In the rows, 128 means zero.
X: rows in a few groups, each row roughly a mix of its group's directions
X (157 x 11)
[[102 102  82 135 142  95 100 116  97 129 155]
 [ 95 121 133 133 153 128 102 127  78  79 126]
 [ 96 150 104 108  79 151 138 126 161 156 131]
 [143 143 118 164 110 129  79  91 163 121 112]
 [ 78 135 130  81 117 150 132 156 104 141 106]
 [ 92 134 131 126  72 134 170 152 152 138 126]
 [153  73 152 112 130 139 138 165 143 154 108]
 [181 118 125 168 140 101 121  96 150 124 152]
 [ 90 112 141 107 138 147 102 148  80 162 117]
 [170 134 145 120 167 102  80 110 121 121 147]
 [151 182 166 133 111 158 148 129 149 121 108]
 [142  74 126 164 123 103 152 111 145 152 154]
 [126 143 128 137 136 154  63 107 115  90 118]
 [ 92 128 141  89 148 130 128 165  85 156 133]
 [ 98 133 125 137  86 128 167 105 151 173 136]
 [ 79 120 104 161 121 119 112 110  93  91 122]
 [ 87 135 136 122  80 128 180 133 147 137 125]
 [109 126 135 129  80 118 173 120 163 164 126]
 [146  92 148 110 163 101  94 112 116 152 160]
 [137  93 149 145 170 113 118 129  95  82 121]
 [ 98 148 144  84 156 145  98 156 104 151 128]
 [163 141 113 144 128 106 157 111 165  79 141]
 [ 95 143 141  83 158 136 110 162 100 155 130]
 [ 88 140 111 116  76 146 140 115 161 154 135]
 [ 98  79  86 131 140 100 107 125 101 132 144]
 [111 122 133 118 121 150 113 163  99 192 126]
 [ 89 142 107 116  71 146 139 146 157 144 131]
 [ 92 110 145 101 138 149 106 146  81 160 117]
 [113 144 141  85 164 155 101 147  93 105 133]
 [136  58 129 115 142 108 120 159 123 149 114]
 [142  68 152 113 129 150 138 161 143 146 104]
 [177 157 116 115 164 153  94 153 121 118 133]
 [111 141 140  90 137 143  86 157  94 163 126]
 [ 79 133 102 157 126 117 116  97 103  88 128]
 [125 185 126  95 143 147 102 149 112 102 107]
 [118  72 139 111 152 119 130 133 123 167 166]
 [115  91 160 151 137  96 178 117 111 113 117]
 [111 170 114 132  92 156 156 150 135 106  92]
 [177 148 120 119 172 147  90 144 119 111 136]
 [103 115  81 132 141  90 101 115  95 128 158]
 [143  95 120 136 116  92 192 116 146 122 129]
 [151 186 128 134 115 129 114 125 144  88  92]
 [182 116 140 132 179 124 101 138 112 106 121]
 [ 67 121 123 124  86 142 160 143 129 112 116]
 [155 134 120 141 131 108 147  95 163  71 132]
 [110 133 142 125  78 124 180 138 160 151 123]
 [172 141 109 154 112 115 166 127 174 120 144]
 [136 126 119 160  96 127  75 104 146 159 105]
 [121 145 134 108 159 137  90 109 117  67 125]
 [ 86 129 124 136  91 134 146  83 140 168 132]
 [181 114 125 162 153  93 116 108 141 127 155]
 [165 139 111 156 118 108 148 105 173  91 136]
 [ 82 143 106 108  79 151 138 117 153 149 126]
 [112 154 137  78 160 134  84 142 105 120 118]
 [ 90 153 119 120  76 149 158 147 152 140 138]
 [122  71 101 116 145  98 106 144 104 144 150]
 [152 135 118 144 131 105 142  98 155  64 134]
 [128  71 130 168 117 114 157 110 140 146 153]
 [127  91 152  94 165 107  97 132 112 154 154]
 [131  90  95 110 150 101 102 135 109 148 171]
 [ 80 111  95 156 123  99 117 114  94 103 126]
 [122  76 138 105 158 114 120 130 122 167 164]
 [130 178 137  87 142 138  85 129 115 108 106]
 [142 108 121 146 116  95 191 111 153 111 133]
 [140 164 133  88 162 119  77 131 111 116 119]
 [156  79 126  96 147 114 116 159 126 160 150]
 [111 154 141  97 166 121 111 114 127  70 131]
 [107 191 110 146 123 120 124  90 120 102 141]
 [152 134 172 124 117 159 156 142 163 134  90]
 [158 195 155 130 129 152 125 111 147 120 133]
 [127 181 124 138  93 145 131 124 131  93  86]
 [122 154 117 109  83 130 159 174 157 144 127]
 [102 130 125 149  76 156 174 132 142 124 107]
 [166 126 165 101 130 144 147 151 160 154  97]
 [140 176 132  98 148 124  79 120 122 103 105]
 [128  78 134 110 164 108 120 135 120 163 166]
 [139  64 146 114 129 141 134 162 136 148 100]
 [191 145 124 125 157 114 118 171 130 128 135]
 [114 124 135 119 140 119 203 154 130 137 149]
 [143 110 170 129 114 150 148 155 145 134  74]
 [173 141 144 119 162 102  79 109 122 120 142]
 [ 79 109 131  83 145 150 125 153 105 152 137]
 [158  97 150 143 171  93 131 138 108  94 127]
 [121 179 151 154 106 156 143 110 139 103  97]
 [133 155 108 163  83 145 164 120 151 111 104]
 [ 83 158 123 151 107 143 134 106 108  83 109]
 [ 66 120 125 123  86 141 151 145 130 102 122]
 [123 128 117 152 108 124  72 111 147 171 103]
 [124 152 131 124 137 160  60 130 102 107 126]
 [ 95 124 146  97 161 149  90 117  95 101 113]
 [ 88 123 115 135  83 154 175 141 135 134 106]
 [150 132 119 139 136 108 145  96 156  63 132]
 [127 118 130 132 111 115 181 147 149 184 134]
 [173 121 160 102 129 152 144 154 161 160 125]
 [ 80 112  96 156 126  97 118 109  99 101 122]
 [ 85 153 123 165 103 142 137 107 111  86 115]
 [ 77 122 102 160 116 123 122 109  98  90 138]
 [138 150  92 105 136 168  72 122 140 131 135]
 [155 160 129 103 163 101  76 125 121 113 118]
 [104 136 148  85 155 161 107 156  93 144 129]
 [ 98  79  84 130 137 106 107 126 101 135 148]
 [144 105 115 181  99 122 170 112 153 132 137]
 [ 95 145 105 112  76 152 137 128 162 155 131]
 [142 159 122 168  90 127 150 122 148  95  95]
 [ 69 125 124 128  85 131 161 102 138 144 127]
 [ 96 111 143  95 148 147  93 135  78 133 114]
 [186 131 127 120 165 128  95 160 128 106 129]
 [101 118 140 109 130 140  71 129  79 135 112]
 [167 132 114 146 122 115 177 124 155  88 148]
 [128 145 124 131 127 133  50 106 128 116 111]
 [136 154  96 105 123 163  81 106 151 154 135]
 [173 103 129 141 165  93 110 117 131 142 165]
 [ 85  82 126 121 113 139 165 149 123 161 137]
 [187 151 116 120 131 114 124 150 152 172 131]
 [130 133 131  85 180 108  86 150 114 131 133]
 [138 169 116 117  92 128 122 186 144 145 139]
 [136 119 117 156  88 120 139 147 133 193 130]
 [118  70 106 112 147  83 119 145 111 140 133]
 [ 93 119 145 106 149 144  82 116  87 108 112]
 [145 149  94 113 130 153  64 124 142 143 139]
 [ 81 108 115 169 116 123 121 116 102  96  99]
 [152 116 116 162 110 107 168 100 173 116 126]
 [148 167 119 103 116 160  90 170 143 117 133]
 [123 149  98 166  92 152 166 118 154 112 111]
 [184 125 135 126 164 123 109 171 123 100 123]
 [165 105 167 103 135 154 135 157 153 149 102]
 [108 153 122 122  81 129 168 130 154 171 133]
 [169  97 140  94 136 131 131 163 141 169 143]
 [156 138 118 134 137 106 157 105 163  71 137]
 [130 104 162 144 143  81 165 146 112  94 131]
 [ 72 149 119 119  84 145 154 111 139 145 135]
 [101 115 135 137  92 115 170  94 149 167 124]
 [173 111 123 175 134 106 132  98 154 126 153]
 [119 160 148  85 153 161  89 148 107 122 134]
 [105 185 111 147 121 130 121  93 114  96 149]
 [112 115 156 145 108 113 199 136 127 133 117]
 [168 104 156 104 137 144 139 150 164 164 109]
 [130 189 123 131 105 163 125 123 110  95 106]
 [ 84  98  91 148 132  95 112 116  96 110 129]
 [160 134 112 181  99 116 144  90 149 116 124]
 [125  87 139 154 159 120 106  73 109 123 127]
 [135  91 157 144 167 108 123 119 100  83 122]
 [154 132 120 126 175 124  74 130 100 102 136]
 [ 78 131 112 123  87 135 137  90 144 161 131]
 [146 163 131 106 155 145  99 120 136  71 137]
 [ 75 138 121 123  79 138 167 125 142 142 129]
 [164 141 113 157 118 113 147 104 172  88 137]
 [172  93 142 107 138 140 126 156 150 173 135]
 [124 141  90 130 139  82 110 115 106 131 179]
 [169 153 120 171  99 111 138 105 152 106 109]
 [104 115 143 145 113 112 192  97 136 151 131]
 [142  63 148 114 130 133 132 167 130 147 106]
 [177 115 147  91 140 128 133 158 148 167 144]
 [124  98 132 102 179  93 101 149 113 145 145]
 [146 162 114 169  91 140 155 120 150 100 105]
 [165 131 135 110 174  99  80 118 123 130 147]
 [118 116  83 121 146  81 100 121  99 144 155]]
which group is each row in? (one row of each group first)
[ 93 166 128 161 111 143 131  99 122  94  95]
T
[155 112 132 127 167 129  85 150 107  82 122]
V
[152 125 121 129 128 107 198 131 160 117 145]
Z
[117  76 138 107 159 115 118 130 113 165 164]
E

[174 118 153  93 140 139 133 152 156 167 114]
T
[ 82  94 117 109 117 137 160 156 108 162 131]
E
[188 138 128 125 176 113 106 148 115 121 131]
V
[187 151 129 120 121 124 117 142 161 171 130]
V
[113 155 142  79 156 130  84 144 105 117 113]
E
[147 183 165 134 114 155 149 122 153 118 104]
T
[115  94 146 148 145 104 125  66 109 140 120]
V
[129 140 128 122 150 145  79 106 116  70 122]
Z
[ 99 118 143  82 148 133 128 160  87 159 128]
Z
[ 74 136 132  88 111 152 135 155 107 134 102]
E
[139 150 100 113 133 175  72 114 137 139 132]
V
